(in the rows, 128 means zero)
The rows of D fall into 3 groups, which share some directions, and each row is roughly a mix of its group's hidden directions.
D (121 x 11):
[[138 132 108 110 136  83 148  93 123 129 186]
 [159 120 148 152  64 134 135 110 125  91 123]
 [122 136 162 150 109 122 135 142 120  90  65]
 [159 155 148 124 104 115 117  94  74 140 104]
 [119 156 102  93 136 100 139 141 184 155 143]
 [144 134 182 125 108 117 156  84 127 119 164]
 [145 138 163 132 134 122  74 135 109 121 182]
 [135 141 108 120 158 134 117 105 151 171 185]
 [128 111 119 111 120 129 186  83 142 155  99]
 [127 128 162 141 139  94 161 160  97 129 175]
 [139 137 156 135 161 145  61 128 141 107 148]
 [143 120 160 117 137 136 118  99 141 160 193]
 [153  81 145 112 111  95 146 127 124 151 175]
 [ 99 166  79 154 153 142  97 127 111 108 133]
 [108 137 108 129 174 171  92 160 125 136 102]
 [136 109 154 154  85 126 126 124 100  87  86]
 [128 108 128 163 101 143  91 119  88 113  83]
 [125 142 146 146 165 159  83 157 119 118  88]
 [101  83 103 165 109 150  91 112 112 116 147]
 [116 106 122 117 108 126 191 118 127 179 126]
 [131 162 144 157 149 164  94  91 121  91 132]
 [134 117 123 180 114 151 132 155 107  73 118]
 [133 136 151 143 117 146  92 133  84  75 150]
 [154 131 156  90  97 117 145  99 137 161 168]
 [114 123 166 165  93 131 120 137  69 120 131]
 [ 88 104 117 145 150 127 134 104 150 148 187]
 [161 164 142 116 140  95 159  97 131 165 152]
 [145 161 127 105 131 150 121  82 165 138  85]
 [129 117 122 116 105 141 151  87 121  98  66]
 [ 99 113 117 158 154 127 156 180  99 125 156]
 [111  84 154 131 110 108 181 111 149 137 154]
 [110 130 168 160 125 119 124 189 125 117 161]
 [115 147 117  92 163  89 143 112 142 158  88]
 [159 149 141 114 108 148 116 121 129 113  58]
 [139 115 109 125 183 117 115 159 120 145 179]
 [130  76 128 143 117  92 129 162  89 135 157]
 [105 126 135 163 150 139 112 182 137  89 101]
 [105 110 128 146 111 145 112 183 102  82 121]
 [121 144 103 144 142 155 127 107 119 130  55]
 [109 119  98 110 121 154 146  92 180 146 156]
 [113 106 136 116  96 134 192 102 137 156 146]
 [151 138 147 130  99 134 107  98 107 139  64]
 [145 132  95 137 108 153 141 102 152  96  74]
 [147 133  79  89 112  95 110 137 114 160 152]
 [139 126 154 125 123 105 165 101 139 118  63]
 [143 141 151 131 115 128 126 152 105 119  53]
 [134 155  75 100 149 122 108 108 155 151  95]
 [ 85 112 112 149 107 178 171 126 125 132 111]
 [149 157 141 145 141 155  87 137  94 119  80]
 [129 133  91 120 157 159 141  71 144 159 135]
 [152 126 150 143 126 127 122 133 109 114  51]
 [107 119  84 116 113 158 147  98 153 136  80]
 [124 166 115 116 173 130 140 127 166 130  78]
 [ 90 134 164 151 153 132 166 173 132 110 140]
 [135 126  95 139  88 157 144 126 137 102  71]
 [ 85 141 109 161 162 121 132 168 109 111 159]
 [149 164 146  84  96 136 129 105 143 156  92]
 [112 123 119 105 103  83 149 145 127 150 185]
 [146 145 125 128 145  87  80 179 124 136 111]
 [154 140 119  99 120 112 130  86 120 182 161]
 [163 160 154 146 124 114  98 123 154  83 101]
 [178 149 136 126  75 143 118  89 118 125 116]
 [123  95 134 127 129 109 153 173 122 119 188]
 [146 148 134 100 126 104 129 105 173 153 179]
 [124 133 153 146 102 132 164 115  97 130  67]
 [ 98 122 164 168 122 134 169 169 125 124 104]
 [ 83 113 104 111 176 131 153 143 151 160 118]
 [163 150 122 111 159 116 118  76 127 164 155]
 [132 140 130 153  82 125 136 189  99 122 146]
 [125 160 110  84 150  87 138 113 151 164 111]
 [115 100  90 136 150 113 129 157 130 114 189]
 [153 123 138 126  87 129 144 107 151 138 192]
 [130 128  94 112 168 126 126 108 177 144  85]
 [112  81 139 147  93 104 147 129 115  87 159]
 [122 117 102 107 121 134 128 126 141 166 198]
 [108  78  87 147 130 120 112 164 115 113 159]
 [122 124 120 141 119 140 120 147  92  97  60]
 [154 155 140  98  95 148 116 106 137 136  72]
 [ 90 133 102 160 127 175 104 168 111 120 129]
 [129 137 120 122 183 165 124 115 174 155 144]
 [125 103 167 125  97 137 167 107 111  90 159]
 [140 113 157 160  88 126 110 139  86  85 126]
 [112 137  91 124  96 139 115 135 125 145  61]
 [139 145  76 119 143 129  88 131 109 160  89]
 [131 144 118 145 140 102 111 138  77  87  86]
 [152 151 122 112 113 138 150  93 154 149  70]
 [127 103 112 128 126 157  89 116 128 107 192]
 [160 116 105 145 117 106  97 146  73 109 103]
 [120 103 113 131 101 143 162 105 151 110  69]
 [133 164 108 120 124 135 102 126 120 133  55]
 [126 136 176 139 168 106  84 149 130 114 155]
 [121 134 146 139  94 133 128 126 120  86  62]
 [131 132 162 167 144 148 108 157 109 100  82]
 [120  78 135 135 128 116 161  81  99 118 158]
 [131 148 143  84 105 141 148 110 163 147 175]
 [127  88  99 115 160 154 164  96 123  98 111]
 [155 155 158 110 147 103  91  84 120 127  97]
 [102 113  92 111 151 129 133 116 174 148 175]
 [132 185 120 120 131 150 113 117 132 120  68]
 [109 121 168 161 120 140 134 161 119  70 119]
 [ 75 145 127 124 137 163 143 127 172 129 165]
 [104 135  98 110 115 146 106  78 156 164 152]
 [102 140 102 133 137 103 155 170 115 119  74]
 [116 101 136 141 111  81 177 126 113 112 166]
 [143 136 106 104  95 147  93  99 136 143  76]
 [126  86  95 140  93 171 139 102 111 104 138]
 [114 118  86  96 115 124 167 116 141 168 163]
 [114  86 100 128 172 111 144 132 169 137 157]
 [147 133 129  99 127 109 157  64 154 154 122]
 [125  88  99 177 141 130  94 111 102 102 135]
 [136 151  92  94 108 127 141 109 182 147 102]
 [118 130  91 115 131 165 125  74 166 116 108]
 [116 139 165 110 136 130 167 106 163 152 174]
 [112  93 118 153 163  99 143 141 120 129 184]
 [ 98 167 149 104 128 160 147 115 175 146 107]
 [134 143 135 119 145 125 115 100 181 135 187]
 [121 133 154 126 129 102 149 161 113 169 183]
 [141 133 158 117  88  85 104 169 108 127 150]
 [147 112  85  84 128 104 141 107 133 173 110]
 [122  85 101 150 118 153  90  79 141 126 117]
 [106 143 161 167 128 159 109 142 137  75 143]]

One row of each group comes first, with its name. Which group is each row after those in?
[135 145  86  99 100 173 106 128 122 162 109]
C
[123 149  80 159 146 117  89 126  84 116 119]
K
[142 113 143 100 106  97 180  95 144 160 124]
W

[142 149  98 111 150 129 105  96 149 176 164]
W
[170 110 162 105  87 116 130  90 120 156 129]
K
[122 119 142 135 190  98 170 140 156 139 121]
K
[117 142 119 113 149 145 132  72 181 152 133]
K
[139 137 138 123 116 117 167  83 131 155  73]
W
[100 103 111 165 126 137 107 108 109 121 187]
K
[119 133 122 122 102 135 133 130 118 181 192]
W
[113 120  85 112  98 172 153 139 137 164 104]
C
[160 130 139 119 145  85 139 122 117 135  63]
W
[103 104 134 149 141 175 122 175 109 147 157]
C
[130 164 130 109 133 137 127 124 147 142  54]
K
